In the rows, 128 means zero.
Z: rows in 4 groups, each row roughly a mix of its group's directions
Z (151 x 10)
[[125 105 156 170 105 153 118 146 155 143]
 [112 120 149 190 142 128 145 114 122 115]
 [131 135 142 175  90 151 102 146 137 122]
 [127 102  95 120 153 109  87 131 100 114]
 [151 108  88 139 168 110 113 103 122 128]
 [109 130  72 112 113 115 113 118 145 154]
 [160 127  95 114 124 144 126 142 179 117]
 [106 117 131 104 119 151 147 161  86 106]
 [136 124 124  70 122 132  93 153 114 130]
 [117 167 117  83 147 111 133 124  97 131]
 [146 143 154 180 130 152 134 122 120  99]
 [133 127 114  98 174 161 144 147 113 147]
 [ 90 139 133  94 112 143 130 122 123 175]
 [118 133  94  98 154  97 167 124 122 141]
 [117  86  95 141 150 139 116 105 110 155]
 [136 156  91  96 156 111 144 108 105 129]
 [123 114 119  78 126  99 142 143 153 157]
 [152 122 143 114 150 172 130 173 134 136]
 [102 134 116  90 105 140 136 130 121 177]
 [ 85 142 124 143 140  87 124 147 114 157]
 [126 104 109 144 133 116  73 114 155 143]
 [123 104 160 166  95 137 107 118 128 155]
 [100 124 179 135  85 119 120 134 129 128]
 [122 155 134  78  92 136 121 150 144 135]
 [143 139 144 173 150 172 116 119 114 127]
 [108 173 144 102 123 145 141 154  96 125]
 [111 146 148 155 159 152 151 129  90 145]
 [102 116 115 186 133 123 149 104 138 119]
 [ 94 114 139 146 159 102 145 125  99 159]
 [107  86 117 113 110 140 154 138  87 140]
 [ 99 134 128  98  97 139 136 130 124 179]
 [164 141 123 131 168 123 146 164 122 101]
 [140 151 107  72 122 139 113 143 116 150]
 [ 92 144  94 147 172 122 132 113 118 117]
 [110 106 126 174 137 118 164 116 136  97]
 [123  97 155 170 136 126 151  97 131 106]
 [162 155 101 135 116  97 111 157 105 136]
 [130  98 131 188 110 133 119 138 150 132]
 [105 115  85  90 122 122 108 124 132 160]
 [ 96 109  99 120 121  81 122 122 150 149]
 [161 114 104 118 142 147 136 135 170  94]
 [102 147  91 162 139 123 117 127  93 106]
 [147 113 137 171 141 131 118 141 125  77]
 [109 105 109 125 143 107  76 111 111 145]
 [ 91 128 132  98 103 134 129 123 119 177]
 [160 113 162  92  98 130 135 137 153 143]
 [160 116 124 162 154 122 121 126 142  82]
 [134 166  87  93 156 121 145 138 128 127]
 [159 133 130 152 149 131 127 142 142  72]
 [128 137 159 142 108 158  85 145 144 151]
 [151 127 179 159 140 162 136 130 124 122]
 [160 115 120 114 125 168 164 126 158 113]
 [142 142 176 151 142 125 156 144 114 100]
 [114 138 113  88 167 136 139 132 153 160]
 [ 83 127 123 147 107 159 118 131 106  95]
 [115 132 126 186 137 144 142 112 110  99]
 [102 145 154 139 148 121 113 152 103 172]
 [159 125 103 117 111 144 147 102 144  84]
 [143 135 136  71 129 140 118 146 127 164]
 [ 99 142 123 132 121  92 149 114  82 147]
 [134 143 136  89 120 103 112 153 146 171]
 [133 160 134  91  80 148 117 139 138 124]
 [162 121 118 142 168 100 132  98 139 104]
 [174 146 112 142 114  92 110 146 111 143]
 [166 148 111 142 165  90 127 134 136 145]
 [156 122 101 127 108 145 141 119 151  78]
 [134 111 126 174 127 143 154  97 143  97]
 [151 166 107 102 150  93 132 122 103 133]
 [107  86 143 162 104 146 115 120 150 145]
 [170 145 105 144 126  87 119 137 101 137]
 [122  94 145 152  81 136 145 129 148 149]
 [ 94 143  87 146 158 144 119 130  97 130]
 [163 118 125 142 147 119 135 135 147  72]
 [136 150 103  71 131 104 116 123 124 109]
 [130 159 117  79 149 113 111 128 109 102]
 [133 119 141  75 113 139 122 147 168 120]
 [ 93 118 144 129  78 129 128 109 132  95]
 [107 108 138 177 141 107 139 114  98 147]
 [ 97 110  67 120 120 124 120 111 131 131]
 [123 154 104  90 156 107 117 117  97 147]
 [176 130 131 126 172 136 136 158 126 143]
 [138  85 105 148 102 109 153 121 158 122]
 [136 152  94  96 174 109 120 125 118 119]
 [167 122 127 167 140 122 130 134 148  86]
 [ 89 141  99 163 133 133 117 123  99 101]
 [127 106 110 177 171 117 146 126 125 129]
 [184 132 137 114 104 113 120 157 125 146]
 [130 126 106  61 123 128 118 142 122 140]
 [152 124 114  85 150 150 135 134 170 120]
 [160 152 129 141 116  98 122 110 172 149]
 [137 139 177 149 151 140 161 128 104 119]
 [151 111 121 128 122 149 151 109 130  71]
 [154 143 183 144 141 144 145 127 106 112]
 [116 115 137 174 118 141 156 123 127 172]
 [125 125 161 154  97 165 115 154 151 132]
 [104 151 132 140 151 122 159 119  79 143]
 [158 151  91 130 124 104 116 121 143 169]
 [125  92 142 159  90 150 136 137 160 131]
 [147 150 189 146 142 129 134 132 109 129]
 [ 88 112 144  95 130 158 151 116 146 110]
 [116 150 149 111  93 160 159 154 146 134]
 [152 123 104 152 112  95  81 141 135 131]
 [142 106  99  74 123 146 147 112 133 115]
 [144 128 139  77 119 118 111 147 149 163]
 [109 142 105  99 169 144 129 138 144 164]
 [133 126 139 158  83 121 118 137 111  85]
 [146 124 137 168 115 106 133 122 106  81]
 [ 95 117 155 155 122  99 122 119  86 137]
 [ 88 112 132 106 113 179 131 128 112 122]
 [130 108 125 137 141 163 153 105 102  85]
 [144 117 123  65 113 112 113 136 145 137]
 [153 117 129 171 149 142 128 135 141  82]
 [112 107 128 186 137 142 144 113 130 102]
 [ 90 131 135 145 138 104 103 131 114 175]
 [129 162 110 109 176 123 130 107 101 138]
 [131  75 137 152 116 146 139 136 145  95]
 [157 148 105  93 129 135 102 135 146  89]
 [126 146 154 114 155 141 106  98  86 146]
 [ 97 112 149 114 145 116 104 126 103 173]
 [119  86 139 158 106 152 116 130 166 122]
 [124 135 139 167  93 119 114 141 125  82]
 [143 115 125 166  81 130 117 163 138 128]
 [153 137 139 147 136 112 107 145 143  73]
 [167 138 106 144 154  99 108 110 158 121]
 [ 79 109 143 116 137 159 144 102 143 117]
 [106 107 125 176 143 147 148 119 113  97]
 [ 78 110 144 129 141 163 137 105 145 116]
 [135 133 152 143 146 134  99  93  82 115]
 [117 149 121  67 111 101 130 124 116 132]
 [146 129 182 140 149 140 163 145 130 130]
 [ 93 110 161 122 126 113 161 117 100 152]
 [116  94 153 134 112 126 138  72 125 130]
 [ 85 114 125 133 123 179 113 120 111 142]
 [130 128 120  84 159 133 140 123 148 173]
 [172 137 121 132 103  78 123 126 113 132]
 [106 146 110  86 137  98 154 156 126 113]
 [140 112 158 102  94 135 120 121 157 164]
 [119 106 122 162 160 121 171 112 115 148]
 [ 99 114 112 104 124 137 137 113 102 178]
 [137 139 105  84 173 108 123 113 117 119]
 [156 116 165 116 116 120 126 126 175 154]
 [170 144 120 143 174 113 132 157 133 127]
 [111 132 122 100 153 150 121 132 156 177]
 [135 108 156 159  91 156 111 120 144 152]
 [ 88 117 152 134 139 104 157 125  93 149]
 [153 124 129  73 118 123 134 141 160 151]
 [131  88  99 134 139 107  87 133 106 112]
 [ 82 117 141 124 134 172 127 139  96 127]
 [164 128 130 164 138 118 121 138 145  80]
 [129 116 147 170 103 114 128 110 120  83]
 [133 145 125 164 160 127  97 123  94 101]]

one row of each group, then the others: which group is each in?
[137 148  92  78 158 111 133 128 133 123]
<12>
[167 139 120 142 168 129 138 164 111 112]
<137>
[140 126 119  68 116 117 111 142 144 153]
<64>
[ 83 141 157 103 112 146 130 144  97 133]
<122>

[112  99 125 137  96 112 146 162 167 124]
<12>
[124 123 122 177 167 142 159 124 116 141]
<12>
[138  84 115 169 148 115 148 104 130 124]
<12>
[148 116 163 111  75 120 124 130 152 131]
<137>
[172 126 130 126 131  91 124 111 134 171]
<137>
[138  95 101 133 155  99  90 114 120 111]
<122>
[111 128 103 153 131 128 134 118  76  94]
<137>
[159 135 109 124 110 147 107 144 165  91]
<12>
[122 129 138  75 134 117 107 161 113 153]
<64>
[109 134 114  83 145 154 129 139 140 168]
<137>
[106  66 150 126 108 127 137 117 133 118]
<122>
[130 106 107 178 166 115 134 138 134 110]
<12>
